(in the rows, 128 means zero)
Each named turn below is shown by a few rows before and after it. Which turns, in which order, take the first row of each later pair to the second? The first pair is answered.
C (before -> after):
[129 112 161 144 135  99  74 157 114 106  81 165 135  66 123 131  88 175
 171 158 142 107 126 117  84 127  56 118  93 141 217 122 131 123 132 136
 123]  ->  [129 131 165 176 139  89  69 143 130  84 111 156 102  76 127 141  87 180
 144 177 150  88 125 103  86 105  63 130 130 132 205 126 108 135 128 120
 119]
[133 124  92 119 146 120 138 101 136 112 120 119  99 135 127 142 127 136
 103 106 146  80 123 123 107 138 103 138 156  92 126 135  82 160 133 134
 113]  ->  [132  97 110  79 130 129 119 127 112 139  80 143 142 144 116 118 126 129
 150  87 124 115 123 153 115 163 107 120  92 122 156 117 140 116 140 145
 142]
[137 130  98 143 153 158 178 106 106 177 101 105 165  43 107 162 127  95
 149 120 135 182 130 140 135 125 144 143 112 132 105 123 126 145 124 103
  91]  ->  [134 132 163 163 128 156 107 140 112 157 124 125 149 104 106 136 136 100
 158 162 119 191 133 152 171 121 151 152  88 156 118 105 187  88 119  77
 131]
K (before -> after):
[105 119 135 130 103 147 153 150 138 136 141 103 129 167 133 100 127 118
  94 141 117 135 139 128 146 135 141  94 115 143 157  96 129 108 140 100
 126]  ->  [105 117 126 129 109 155 172 146 129 149 133  98 141 146 130 101 127 113
 101 132 121 144 138 131 140 143 143  91 118 143 149  99 124 120 142 112
 120]
[101 157 140 174 155 149 140 148 145 133 162 109 111  88 142 145 108 106
 134 138 152 166 123 108 152 143 138 121 118 148 123 127 101 156  89  89
 125]  ->  [113 150 154 173 154 146 123 158 141 137 148 113 118  91 136 141 114 105
 148 146 142 166 116 117 161 152 137 124 103 158 125 125 118 136  90  86
 126]
[104 138 100 128 129 156 193 121  95 138 164 102 163 125 149 125  90 100
 113 119 132 212 149 130 107 168 178  63 147 153 112  90 126 143 134 105
 150]  ->  [116 127 158 135 124 135 111 158 100 134 148 121 148 151 142 115 109  95
 141 159 111 206 133 145 144 164 166  75 107 172 128  80 189  81 131  83
 171]
B (before -> after):
[127 140 155 146 123 121  71 146 143 112 172 110  88 147 130 124 148  92
 114 168 150 110 110 131 147 105 154 137 144 111 115 103 149 104 133  69
 146]  ->  [130 140 155 149 122 121  71 145 145 109 173 109  85 143 131 129 148  94
 112 168 147 112 113 129 143 102 152 137 147 110 115 101 147 104 130  68
 146]
[136 118 152 141 153  92 101 126 174  95 100 151 115 150 111 150 143 141
 124 135 127 132  99 126 181 113 109 131 117 130 141 112 154  84 125 106
 142]  ->  [132 122 160 154 152 112 110 134 167 111 109 143 140 141 114 143 138 132
 130 139 124 162 101 131 184 113 125 127 107 140 139 106 168  88 127  95
 142]
[149  85 168 131 167  93  78 141 150 159  76 129 110 119 106 159 145 122
 161 122  90  87 110 139 113 141  96 135  84 130 107 125 146 107 126 146
 112]  ->  [136 100 187 151 156 131 100 149 137 177  95 113 150 107 104 142 141 100
 180 126  87 145 115 149 121 140 134 126  71 157 104 116 161 106 134 127
 122]
[120 127  34 121 132 127 168  77  99 133 125 109 119  80 140 159 108 126
 110  86 154  92 150 101  98 133 110 126 182 125 112 142  90 173 140 172
  82]  ->  [135 104  40  98 140  99 137  81 102 136  84 121 111  75 129 169 120 126
 127  88 145  69 131 110 101 137  87 129 164 124 121 151 112 156 142 181
  77]
L (before -> after):
[153 137 136 152 128 133 112 117 125 122 110 116 101 121 140 150 128 132
 118 153 116 108  92 100 140 129 143 155 162 113 130 149 131 118  98 105
 144]  ->  [154 132 145 145 126 130  96 126 116 128  99 120 106 122 132 146 130 130
 130 150 111 114  86 109 147 136 141 154 143 123 138 143 149 102  98 106
 149]
[152 129 185 153  90 117  89 105 143  84 147 143 103 168 126 157  99 152
 146 112 143 129 122 146 131 130 120 146 119 139 125 127 156  93  99 141
 129]  ->  [153 118 180 129  87 123  98 108 132  94 132 152 119 162 121 149  97 149
 159  99 138 135 124 158 127 146 118 140 100 145 135 124 170  92 105 154
 129]
[152 120  96 120 151  95 132 117 134 136 100 125  92 111 123 149 130 132
 129 121 146  79 118 120 109 128  85 138 136 113 124 142 102 145 133 147
  97]  ->  [151 124 109 134 152  90 119 119 138 132 111 126  86 117 118 150 139 128
 126 134 148  76 115 123 114 122  86 145 135 111 124 147 104 141 135 133
  96]
Pairs:
Between the rows of a pair lie two turns.
[105 141 139 134 114 162 144 145  97 161 115 120 184 137 118  95 130  91
 158 120 102 202 138 146 126 144 150 103  92 157 146 111 179 107 134 121
 145]  ->  [104 175 144 186 125 124 121 121 142  94 184 114  84 178 135 121 128 122
  82 171 125 124 142 105 132  93 129 143 179 117 120 126 108 130 120 101
 138]  C B
[116 108  94 104 134 124 122 135 134 126 130 136 113 131 143 127 127 151
 105 121 127 117 132 129 133 111 120 147 135 116 155 149 131 135 112 147
 119]  ->  [119 105 103 101 132 128 113 143 124 136 117 138 131 127 137 119 131 143
 122 122 122 134 128 140 139 122 124 140 109 129 162 143 158 118 112 144
 127]  C B
[123 115 155 108 133 120 102 141 137 127 114 166 142 130 107 129 155 104
 149 157 111 129 134 127 151 145 120 133 107 119 107  93 184  98 125 128
 142]  ->  [128 126 147 135 152 106 105 124 153 107 129 145 111 116 112 152 161 105
 121 171 126  99 118 110 147 122 111 144 149 100  89 103 145 124 119 120
 111]  C B
[120  74 120  69 131 111  96 145 141 115 151 159  82 153 108  73 116 174
 142 124 120  77 147 135  96 137 144 119  94 106 190 130 146 115 128 139
 166]  ->  [121  70  82  61 144 112 135 120 140 123 143 144  85 122 106  92 110 173
 135 102 130  68 145 129  77 142 140 117 109  92 179 138 110 148 130 154
 137]  C C
[145 144  83  83  98 164 122 191 147  62 153 135 108 159 136 142 104 120
 101 147 104 112 146 117 119 129 134 112 180 119 151 191  94 136 157 103
 146]  ->  [146 138  64  78 106 170 143 180 143  75 135 129 120 134 134 150 107 111
 110 131 112 117 143 114 106 134 135 108 184 117 148 199  82 154 160 116
 129]  C L
[110 138 119  61  96 210 186 132 108 158 114 119 200 160 141  75 130 144
 172  49 127 170 150 161 114 186 198  76  71 169 133  99 150 120 137 145
 170]  ->  [ 96 183 151 110  78 204 153 141 138 101 194 127 136 238 156  55 125 174
 116 100 129 142 174 147 138 150 205 103 121 157 131  92 135 103 130 121
 204]  B C
[134  86  59 108 147 118 164 100 119 156  92 121 140 104 102 133 122 160
 157  92 134 108 115 130  84 148  88 107 120 113 125 126  98 162 125 153
 106]  ->  [125  79 111 101 125 126 109 135 110 159  89 146 159 144  97 100 130 148
 191 112 111 138 113 156 114 156  96 105  68 145 144 110 171 105 122 139
 145]  L C
[140 122 119 162 151 170 164 162  91 137 199 110 123 144 120 110 113 147
 112  86 148 186 148 126 148  90 188 106 181 160 141 118 103 168 129 116
  99]  ->  [170  87  98 120 165 102 125 150 114 104 154 136  55 160 119 141 123 173
  98  83 147  88 137 116 138  89 117 119 188 124 152 137  87 160 122 151
  88]  B B
[141 127 140 120  90 110 129 123 128 132 144 138 103 179 126 146 137 107
  94 173 115 145 131 105 125 148 123 146 138 119 114 185 111 107 115  90
 137]  ->  [143 113 141  90  85 113 123 137 118 142 123 146 123 176 126 133 135 104
 117 161 109 158 132 119 120 161 119 134 105 131 129 183 137  95 123 101
 146]  L L
[152 110 105 109 123 111 105 154 137 110 138 124 103 155 122 123 138 138
 165 158 117  95 116 142 151 141 104 120 125 113 132 122 150 113 135 115
 133]  ->  [144 102  78  83 119 120 137 144 126 122 127 126 117 148 119 118 130 143
 167 133 117  99 128 147 137 153 104 110 121 107 136 123 139 130 138 139
 136]  L L
[ 66 149 112 147 108  92  98  72 114 105 136 141  74 140 132 130 116 134
 106 139 146 175 142 126 153 123 185 107 127 130 115 105 107 142 142 119
 164]  ->  [ 65 138 112 120 103 102  97  83 101 124 109 150 100 130 128 116 117 128
 135 117 136 192 141 140 148 140 183  98  93 141 126 102 129 131 145 130
 170]  C C
[156 148 150 134 139  91  62 118 105 128  88 155 113 151 123 128 140 115
 167 136 133 169 155 182 141 122 115 182 129 167 111 115 155  89 116 104
 165]  ->  [140 151  83  96 130 115 151  91  81 147  87 144 142 138 128 112 119 125
 152  77 146 188 181 185 103 140 127 152 133 157 116 111 116 137 124 144
 163]  K C
[107 145  87  42  64 154 136 149 118 127 133 154  83 220 174 101 145 198
  99 131 140 109 139 172 150 161 135 139 137 133 165 137 116 137 101 140
 162]  ->  [122 146  78  51  81 134 128 134 131 120 135 149  53 211 171 129 151 195
  85 141 151  74 126 156 149 152 120 150 165 120 153 151  90 152  92 140
 135]  B C
[136 119 103 143 155 152 193  93 139 152 117 150 164  65 105 125 120 101
 142 107 113 200 100 179 135 123 136 113 149  93 120 118 127 180 198 104
 115]  ->  [143 127  93 152 164 137 193  76 157 127 137 152 119  83 114 136 117 115
 108 125 122 157 102 162 131 102 120 129 187  72 116 128  96 197 196 103
 110]  L B
[134 117 137 107 145 101  62 151 128 154 116 127  56 146 139 103 151 138
 133 127 164 113 107 111 104 117  97 133 105 131 135 114 142  96 129 138
 146]  ->  [137 108 108  87 152 104  91 134 121 174  94 122  76 119 138 110 150 129
 141  99 168 123 101 109  89 133  93 123  96 126 135 120 132 114 136 158
 130]  C C
[143  86 170  90 132 114  63 179 120 124  87 153 114 173 120 115 170 124
 152 131 101 105 116 145 157 129  89 143  79 119 155 123 175  64 138 109
 143]  ->  [154  87 104 116 182 126 154 124 115 143  76 100 122  70 119 170 174 103
 130 103 130  94  97 118 115 126  90 150 135  92 105 148  87 152 136 116
  58]  C K
[156 121 158 163 135 113  88 142 109 169 103 101 156  74 120 159 163  88
 170 150 144 159  98 149 146 116 138 137  93 156 134 132 157 105 140 103
 119]  ->  [149 145 177 190 124 108  66 144 124 138 148 104 120 114 132 152 161 105
 142 177 145 140 108 137 160  89 142 147 120 146 128 129 146  97 135  81
 136]  L C
[109 113 175  80  96 166 131 131 120 109 110 183 112 159 127 111 133 119
 156 162  97 145 125 154 149 143 145 122  49 100 155 138 160 122 137 151
 200]  ->  [108 103 139  70 106 184 170 117 106 134  86 172 140 121 125 128 127 106
 172 134 101 164 120 155 133 154 146 111  45 104 152 141 141 147 140 163
 179]  K K
[ 99 155 105 148 114 157 173 108 125 117 182 128 123 149 138 115 106 141
  90 130 145 137 145 112 111 109 142 132 164 110 123 120  91 149 123 122
 136]  ->  [106 126 148 115 101 149 113 148 117 134 130 162 149 170 126  91 117 135
 144 136 117 156 133 146 134 132 125 126  92 138 157 108 169  88 129 130
 162]  C K
[134 143 145 146 137 137 114 132 138 121 147 117 120 119 114 137 141 114
 113 156 136 130 119 107 138  97 133 134 139 133 117 130 115 134 128  96
 109]  ->  [135 131 146 142 143 140 118 130 128 139 128 113 134 100 110 146 140 100
 131 150 137 142 112 112 138 104 133 128 127 142 119 129 125 134 134 102
 101]  K L
[ 87 123 134 133  57 157 150 140 102 129 161 135 162 166 201  89 141 117
 130  79  80  91 148  83 118 187 169  91 135 110 166 116 167 107 143 193
 146]  ->  [100 120 137 146  63 124 119 128 127  96 168 143 109 186 200 113 144 130
 101 104  88  34 142  67 119 168 137 112 166  91 157 123 150 102 141 186
 141]  C B
[148 119  72 112 157 135 191 113 124 121  94 135 185  43 115 163 119 149
 140  52 148 151 130 150  38 158 119 140 166  93 124 161  48 213 106 174
  84]  ->  [148  94 144  91 132 141 114 170 104 143  55 170 236  74 102 122 132 132
 212  69 107 203 125 197  78 186 128 132  70 149 162 137 161 125 108 155
 135]  L C
[116 134 119 109 102 164 145 122 150 112 131 112 112 129 133 145 135 164
  99 104 123 110 108 140 129 157 125 133 146 124 177 159 105 140  98 133
 139]  ->  [112 134 118 101  94 170 148 123 149 119 125 113 120 129 133 141 132 165
 102  96 119 122 113 145 129 161 128 126 140 128 181 155 114 136 100 134
 144]  C L
[109 168 130 118  86 171 184 127 127 108 189 111 116 170 158 108 104 190
  90 147 132 173 189  96  79 146 182 105 145 100 131  85 103 136 149 129
 152]  ->  [111 170 123 129  94 172 194 120 128 110 187 104 120 154 157 116 103 187
  88 144 138 174 186  90  74 143 182 106 153  94 121  92  88 148 150 130
 139]  C L
[123 136  94 109 102 144 169 119 135 109 142 117 154 136 127 108 103 137
 102  72 134 134 150 122 114 137 142 107 132 116 134 133  97 151 141 156
 132]  ->  [124 126 106  98 100 146 155 131 129 123 121 124 175 133 121 100 109 126
 127  72 126 157 147 139 122 150 140 105 104 133 141 128 130 134 144 158
 134]  L C
[138 139 130 152 107 140 136 136 135 126 154 122 126 142 133 123 139 119
 132 130 128 146 126 126 142 124 154 136 125 154 137 127 141 122 141  94
 137]  ->  [148 126 135 147 119 136 122 139 132 138 130 122 137 120 127 130 144 113
 149 127 125 147 114 127 142 129 147 138 113 158 138 131 149 122 136  96
 122]  C K
[126 139 118 177 157 137 145 120 135 142 118 102 133  98 118 132 125 128
 120 146 137 130 110 102 113 116 142 137 167 143 114 118 120 146 143 121
  97]  ->  [116 126 107 148 152 143 157 129 119 158  95 110 165  98 113 123 121 126
 146 122 126 155 116 117 109 136 144 122 134 151 129 114 140 137 145 140
 108]  C L
[106 130 130 145 138 158 137 202  95 157 139 126 147 119 147 133 188 144
 180 124 102 159 132 101 161 102 162 104 117 132 119 124 114  73  92  77
 138]  ->  [116 140 108 160 150 140 148 176 109 133 159 119 108 118 156 154 184 155
 140 130 117 117 133  78 150  85 149 118 167 103 100 135  66 104  84  81
 118]  C B
[123  94  85  76 131 139 157  83 116 145 101 127 148 122 132 112 126 137
 127  79 107 128 174 114 100 155 122 110 122 130 150 115 131 157 157 185
 160]  ->  [112 111  90  86 121 132 147  82 127 116 135 134 114 160 139 108 124 155
  94  94 115 105 188 103 104 139 120 116 152 118 148 113 118 149 154 176
 176]  K K
[121 122  73 116 153 113 156 108 114 108 136 157 133 146 147 126 116 147
  89 103 119 120 146 126 124 157 131  98 146 117 105 124 117 140 137 172
 141]  ->  [129 109 102 108 153  96 107 127 118 102 118 174 122 166 143 114 124 148
 114 122 107 109 141 135 146 159 115 108 123 130 120 115 158 102 135 167
 159]  B C
[144 109  92 111 150 149 152 129 108 160  86 119 184  62 109 142 127 104
 153 100 127 159 113 119 110 147 147 114 102 148 120 140 133 153 137 141
  95]  ->  [133 130  70 115 139 152 185 114 117 144 124 113 163  80 122 142 117 125
 112  94 138 151 133 106  95 144 156 116 142 129 111 144  92 181 136 151
  98]  B B
[131 120 169 141 122 127  97 142 133 125 137 122 122 130 116 134 142 132
 135 137 128 128 120 134 146 122 126 139 128 143 135 118 156 113 131 114
 129]  ->  [133 111 136 115 131 133 131 132 120 144 108 115 145  99 115 136 141 129
 149 103 133 137 116 138 124 141 122 121 114 135 133 127 146 132 134 136
 109]  C C
[129 111 103  99 130 151 164 115 114 153  81 130 151  99 142 124 128 131
 156  89 112 146 117 147  97 159 124 113  83 129 147 119 122 149 145 150
 108]  ->  [135 112 164 132 125 122  77 145 131 128  96 150 112 147 138 123 147 130
 163 149 101 122 105 152 139 136 109 136  76 138 157 114 166  99 137 116
 127]  L K
[123 118 105  98 116 145 169 127 103 160 117 131 159 111 124 114 124 129
 170 107 115 166 159 136 100 129 147 115 102 140 136 125 125 145 126 132
 106]  ->  [116 146 146 140  99 140 124 145 126 120 170 141 113 176 136  97 121 143
 136 156 114 153 169 125 126 102 152 133 129 141 133 120 133 120 118 101
 139]  C B
[172  89 116 112 127  94 119  85 138 154  72 140  93  54 134 195 144 116
 129  89 143  93  91 114 118 144  73 142 128  91 101 150 100 151 128 146
  68]  ->  [155 100 150 146 121 143 135 107 115 195  80 122 166  26 124 176 142  87
 167 100 135 175  92 134 132 152 126 132 101 133  98 131 143 135 130 117
  73]  B B
[154 109 172 158 132 113  68 187 158 139  73 127 143  92  87 155 167 114
 160 151 118 105 153 170 131  94  80 200 134 156  89 130 181  85 133 145
 117]  ->  [119 171 152 205 106 150 141 161 165 114 174 109 135 128 115 134 139 137
  86 150 141 129 195 152 117  66 130 196 208 139  68 121 114 134 132 131
 137]  B K
[139 110 148 114 101 136  90 109 118 102 162 107 123 206 136 162 119 127
 127 120 124 111 116 143 101  85 136 150 147 111 123 112 126  90 110  69
 159]  ->  [143  84 123  70 105 145 113 105  98 137 112 115 165 177 127 158 114 114
 164  83 120 133 115 160  90 117 134 130 106 120 140 111 146  91 118  97
 152]  C C
[143 134 138 118 127  99 134  82 102  81  84 146  98 117 104 108 170 124
  80 115 130 100 131 130 134 119  79 115 129  80 130 127 146 174 151 161
 109]  ->  [143 140 167 126 115 100 108 100 106  67  95 152  89 141 105  92 170 123
  81 136 125 103 132 136 150 117  78 121 119  91 136 117 166 148 152 147
 127]  C C
[158 136 137 163 133 135 175  97  94 135 140  88 116 114 131 154 116 140
 135 134 151  92 117 127 118 117 141 151 161 111  92 147 104 180 137 103
  97]  ->  [163  99 146 106 125 128 143 115  74 157  74 116 151 114 120 135 121 133
 190 109 124 106 109 151 126 149 120 140  93 131 128 142 166 137 148 129
 115]  B C
[135 116 109  80 142  96 148 144 109 136 102 167 122 148 130 111 120 112
 174 163  97 143 120 161 110 132 104 126 132 141 107 118 158  98 150 116
 116]  ->  [128 118  86  76 146 107 183 133 106 144 103 152 133 135 128 117 113 116
 165 144 107 147 125 156  95 138 112 113 140 133 101 117 133 120 154 122
 104]  K K
[131 128 153 128 115 131  78 155 124 129 123 139 135 169 128 136 133 143
 118 157 110 118 115 123 124 130 124 109 112 124 131 119 154  94 132 117
 143]  ->  [132 144 125 157 131 138 128 124 128 130 149 115 128 142 135 156 126 142
  88 147 131 112 117  98 102 119 139 111 162 106 106 132  98 144 127 112
 109]  B C
[133 137 171  60 167 148 122 130 135 136 145 155 128 145 165 125  92 166
 101  71 144 113 150 101  58 164 145  93 132  87 119 130 120 149 125 135
 122]  ->  [137 132 172  60 178 142 110 130 139 127 140 154 114 141 162 135  96 165
  97  77 142  97 141  99  59 156 134 102 141  76 114 136 119 144 123 133
 111]  B L
[114 147 151 122 144  87  87 127 151 147 114 130  67 144 151 186 142 123
 136 177 138  80 117 125 109 117  84 212 137 124 113 151 106 122 103 174
  82]  ->  [119 130 136 101 151  92  97 122 144 163  83 129  83 121 147 190 144 114
 152 158 140  83 110 129  97 127  80 203 123 124 115 157 109 130 106 190
  69]  L C
[135 122 156 133 119 146 101 159 106 114 127 125 151 125 115 111 123 112
 170 152 128 163 117 146 152 135 138 112 106 178 123 117 167  84 119 110
 132]  ->  [118 140 137 140 104 169 145 153 104 114 157 117 162 130 123  99 111 114
 151 139 135 187 140 137 136 131 161 101 123 170 122 114 143 109 122 113
 138]  B L
[120  99  85  53 113  96 154 123 119 128  98 162 119 150 130 103 113 153
 129  64 121  90 155 132 102 163 109 112 110 107 163 130 121 144 135 187
 148]  ->  [135  88  89  65 134  70 129 126 130 119  83 160 101 137 123 128 125 149
 130  76 124  65 137 130 109 155  85 128 114 102 158 137 114 140 130 179
 129]  L B
[116 166 151 182 134 125 117 119 159 119 187 121  98 126 127 140 133 129
  91 157 137 113 117 122 144 102 126 140 189  99  83 125  95 136 114 100
 121]  ->  [133 110  96  94 146 114 155 104 133 167  84 129 149  70 117 152 132 122
 143  77 128 116 108 139 110 149  96 118 131  96 103 134 107 147 126 162
  87]  B C
[124  96 166 173 127 129 106 120 123 158 125 110 138  93 141 156 131 115
 165 116 140  98 116 143 116  78  95 161 138 125 128 113 101 131 153 110
 104]  ->  [122 102 160 171 127 132 121 118 125 158 127 107 136  90 138 157 126 118
 157 112 141 101 122 140 111  76  95 161 148 118 126 116  92 141 151 113
 100]  K K
[125 166 125 158 180 134 124 192 138  85 187 133 123 151 137 147 135  98
 114 159  91  84 109 111  78  40  81 150 136 153 118  94 167 106 152 121
 107]  ->  [115 170  77 142 180 151 189 165 126  93 190 122 144 131 148 147 122 101
  97 119 102  94 124 108  50  51  91 133 149 140 113  99 132 149 159 144
  93]  L K
[145 160 182 214 158 157 125 144 131 139 163  79 145  82 129 145 141  98
 122 181 140 165 101 111 153  96 167 159 168 149  76 133 121 140 121  58
  88]  ->  [146 118 107 120 156 163 193 124  96 182  85  89 201  37 122 135 130  94
 159  94 132 188 107 127 112 151 154 123 121 146 102 138 123 165 133 125
  76]  B C
[104 138 122 161  80 143 198 131 124 120 159 113 149 126 153 141 143 159
  95  74  98 150 143 102 125 117 153  96 151 125 141  95 112 145 117 124
 132]  ->  [113 108 116 111  74 115 177 137 125 125 114 138 153 135 149 133 145 171
 120  54  82 138 145 117 128 140 121  84 110 122 162  89 143 120 117 153
 144]  B C
[108 194 158 183 100 142 141 133 114 123 157 118 102 132 125 108  85 158
  86 162 105 138 140 103  95 112 183 129 137 118 121 135 140 112 126 128
 148]  ->  [117 165 105 139 121 123 180 102 114 138 115 117 105  96 124 129  82 162
  84 117 116 107 138  96  66 130 152 117 139  93 120 151 106 144 132 172
 117]  C B
[156 145 142 155 133 142 122 122 164 105 169  66  98  97 143 154 133 145
 133 183 152  87 105 113 142 107 105 150 161 141  95 109 114 135 122 118
 121]  ->  [162 105 109 100 143 143 148 115 143 141 109  69 135  53 131 158 131 136
 173 136 150  98  96 123 123 142  89 129 119 149 116 112 127 137 128 155
 102]  B C
